In the rows, 128 means zero.
One turn sends every row of this set to another row. A few are shown first. Where does it send the rows asked after them?
Bolot: [116 128 138 153 131  65 127 153 140 146 128 137 100 100 107  74 165 117
 151 134 143 130 106 116]
feka: [114 136 136 166 132  62 142 153 147 140 116 134 105  94 112  67 162 113
 144 121 149 135 113 117]
zef: [123 152 115 146 118  73 146 149 158 123 117 115 107  93 126  82 164 102
 119 119 137 127  83 136]
Bot: [128 129 113 107 133  80 141 131 139 119  89 129 120 103 139  97  89 123
 111 138 134 120 104 124]
bezo: [124 112 140 132 128  73 130 145 145 141 136 145 107 107 124  70  75 137
 109 122 138 142  98 104]
mapap: [130 122 132 149 135  64 135 130 149 142 123 142 115 102 122  60  72 128
 109 128 145 153 116 108]
fipiv: [133 144 106 146 125  71 122 139 153 134 117 125 113  93 114  81 168 103
 135 149 130 136  98 133]
melab: [131 135 102 148 121  69 148 135 148 126  87 147 112  96 121  55 151  97
 130 134 123 141 107 107]
Nasi: [143 149 103 141 112  80 152 131 142 142 126 122 127  98 127  70 137  83
 123 123 137 104  86 129]
gid: [124 131 105 135 126  79 136 142 137 122 127 123 118  99 115  79 179 114
 109 131 135 124 101 116]
lozi: [148 113 123 169 120  80 143 127 153 101 131 121 122 116 129  91 126 105
 112 117 132 153 107 120]
vatu: [136 121 120 153 120  71 122 126 138 120 146 122 123 139 120  86 126 108
 119 134 142 152  91 145]
naru: [110 135 111 123 126  74 142 106 137 165 120 126 121  93 122  84  83 110
 146 134 146 132  96 109]
tenab: [108 127 106 125 131  76 152 102 131 155 114 129 129  91 120  75  91 114
 130 126 151 134 113  96]
Rane: [146 118 120 162 125  79 137 121 137 111 146 115 135 128 122  89 129 105
 106 125 141 146 106 128]
temam: [116 142 135 116 130  79 147 123 138 167 120 123 119  93 120  82  88 112
 146 136 143 135  82  97]
mip: [113 125 128 151 123  65 126 149 134 147 141 137 102 106 111  80 161 119
 146 127 151 114 102 129]
Mil: [131 143 122 107 143  76 143 130 136 131  87 123 130 108 132  86  94 122
 111 154 140 131 101 127]
miz: [128 138 124 107 139  82 153 136 137 119  86 120 127 104 138  91  94 123
 102 137 140 125 103 119]
Bigi: [101 132 151 133 124  66 131 167 151 158 116 113 114 126 119  99  91 110
 138 131 138 137 110 109]
sug: [128 124 143 135 127  73 139 141 143 143 143 136 112 109 127  69  73 130
 102 119 146 135  93 113]
Keko: [132 160 121 147 129  73 140 145 153 135 116 114 119  92 118  72 170 102
 125 138 136 138  90 129]
vip: [130 113 138 138 136  72 131 138 142 141 127 148 113 103 119  65  79 135
 108 130 137 153 111  98]
vamo: [ 95 119 133 146 129  68 150 156 148 138 103 117 119 117 119  90  98 114
 117 114 140 137 137  95]
lat: [129 134 113 141 118  86 141 151 153 119 124 120 107  91 123  92 170 108
 117 120 129 119  90 119]
bof: [119 134 128 174 126  65 147 146 154 137 119 130 104  87 119  76 154 107
 142 110 149 121 116 120]
donan: [139 130 118 105 140  83 135 130 136 127  92 128 130 102 131  97  95 120
 113 154 131 124 107 117]
rik: [140 128 131 154 130  67 135 131 154 145 129 136 116  95 128  69  65 121
 113 123 142 143 109 113]
barid: [131 139 112 122 107  84 143 144 132 142 135 130 116 113 126  74 144  95
 124 126 133 103  71 128]
sedu: [100 140 141 113 129  79 158 131 139 154 111 126 112  97 124  75  91 122
 136 120 145 140  79  94]
ded: [141 125 140 151 124  73 121 140 144 121 137 127 114 134 117  89 127 111
 130 143 129 164  84 135]
pevo: [103 135 136 137 126  62 131 153 142 165 126 108 130 128 114  95  90 107
 131 135 149 129 119 122]
defim: [137 132 148 155 130  74 138 144 148 111 123 121 115 130 120  77 135 114
 120 132 131 175  87 123]
guf: [109 118 117 122 131  84 157 114 136 146 109 132 118  84 122  82  96 119
 129 119 140 137 111  78]
Dese: [ 98 124 126 118 124  83 159 126 142 142 104 133 105  88 127  83  94 125
 134 113 138 139  92  85]
Gubo: [134 125 136 166 122  71 146 136 154  97 115 123 111 123 128  80 129 110
 113 114 133 169  98 123]
rav: [120 128 119 112 115  82 136 153 130 136 120 146 108 120 119  68 154 108
 127 137 125 121  73 115]
nogen: [118 133  94 141 122  68 125 135 141 128 118 129 110 101 115  78 171 111
 120 137 137 132 102 134]
guso: [145 147  98 155 117  74 154 126 150 133 104 132 125  88 127  63 140  81
 126 127 131 122 105 118]
Ref: [127 130 128 166 123  75 145 145 144 139 138 125 112  88 117  83 156 103
 137 110 150 107 113 118]
Puzag: [100 127 155 137 130  71 144 171 150 146 106 114 118 120 119  92 101 113
 127 124 136 142 120  93]
Gur: [107 114 119 149 125  67 139 144 147 144 115 114 126 113 119 101  93 105
 122 121 140 129 147 101]
povi: [114 125 126 142 129  69 134 142 140 160 127 108 137 119 115  98  92 102
 124 136 147 127 139 109]
Baf: [141 130 142 146 131  74 139 136 148 149 140 132 121 100 126  71  68 123
 109 123 143 136 100 111]
daf: [118 127 126 155 125  72 140 146 133 144 147 125 113 101 113  79 160 112
 134 116 157 105 107 126]
nefad: [118 128 113 126 121  72 140 149 136 128  96 153 107 112 117  55 158 110
 129 137 121 141  92 108]
Povu: [139 140 134 109 140  85 147 140 145 123  87 122 123  96 136  97  93 119
 115 146 130 128  97 113]
Pufeg: [130 142 124 111 135  76 141 136 147 126  84 127 118 102 136  97  87 119
 120 147 133 128  95 129]

gid turns into lat
rik turns into mapap
Bot turns into miz
Now find these:
ded turns into vatu
Ref turns into bof
Gur turns into vamo
tenab turns into guf
barid turns into Nasi

